In the data rows, the value 500 means zero.
Here are some numbered points:
{526, 629, 614, 666, 534, 483, 501, 375, 510, 364, 587, 508} 0
{513, 493, 646, 438, 457, 314, 457, 375, 485, 448, 418, 570} 1
{559, 524, 627, 571, 438, 387, 523, 399, 457, 469, 482, 522} 2
{460, 647, 422, 503, 561, 463, 438, 396, 587, 371, 598, 558} 3
{465, 476, 604, 409, 468, 383, 458, 401, 450, 475, 452, 542} 4
{500, 490, 446, 432, 308, 500, 469, 592, 520, 483, 412, 374} 5
{534, 384, 646, 390, 514, 413, 481, 464, 529, 591, 459, 709} 6
{483, 670, 553, 393, 361, 479, 352, 510, 508, 404, 485, 507} 7
{472, 769, 482, 653, 472, 503, 590, 438, 604, 330, 482, 484} 8
{502, 456, 368, 626, 542, 368, 510, 455, 555, 369, 637, 480} 9
{257, 431, 424, 498, 853, 694, 748, 553, 560, 793, 472, 329} 10
{554, 655, 411, 253, 893, 664, 642, 485, 540, 730, 645, 595} 11
Which three points above are nearest to each new point by angle, seen from the average point of the numbered points? Their numbers follow each, nearest first.
{576, 566, 497, 352, 538, 530, 441, 468, 488, 595, 539, 562} 11 6 7
{491, 508, 566, 460, 519, 372, 461, 493, 620, 540, 589, 584} 6 1 4
{520, 513, 535, 486, 618, 572, 686, 574, 490, 686, 509, 526} 10 11 6
{566, 464, 414, 522, 489, 574, 661, 528, 467, 577, 510, 382} 10 5 11
{439, 442, 459, 414, 496, 716, 585, 617, 531, 670, 410, 413} 10 5 11
{417, 512, 533, 519, 524, 468, 397, 497, 526, 475, 543, 424} 5 7 9
{480, 486, 551, 451, 489, 582, 500, 508, 391, 471, 386, 448} 5 4 7
{454, 442, 474, 547, 514, 508, 510, 578, 374, 381, 586, 452} 9 5 0
{452, 498, 421, 544, 534, 615, 509, 561, 439, 553, 494, 525} 10 5 11
{556, 509, 560, 432, 473, 542, 596, 437, 411, 566, 478, 539} 6 2 4
{556, 534, 516, 491, 540, 521, 500, 470, 597, 558, 585, 582} 11 6 10
{463, 562, 545, 577, 392, 456, 453, 528, 551, 396, 464, 540} 7 5 8
{559, 477, 446, 521, 497, 591, 651, 429, 573, 538, 418, 565} 10 11 5
{571, 377, 440, 650, 405, 495, 569, 640, 452, 615, 454, 380} 5 10 9
{542, 457, 465, 614, 560, 331, 520, 344, 560, 345, 658, 508} 9 0 3
{400, 486, 398, 402, 568, 509, 505, 468, 437, 552, 373, 501} 10 5 11
{532, 498, 446, 389, 532, 509, 459, 556, 498, 560, 583, 542} 11 5 6
{447, 486, 601, 566, 576, 556, 671, 562, 355, 459, 520, 304} 10 5 0
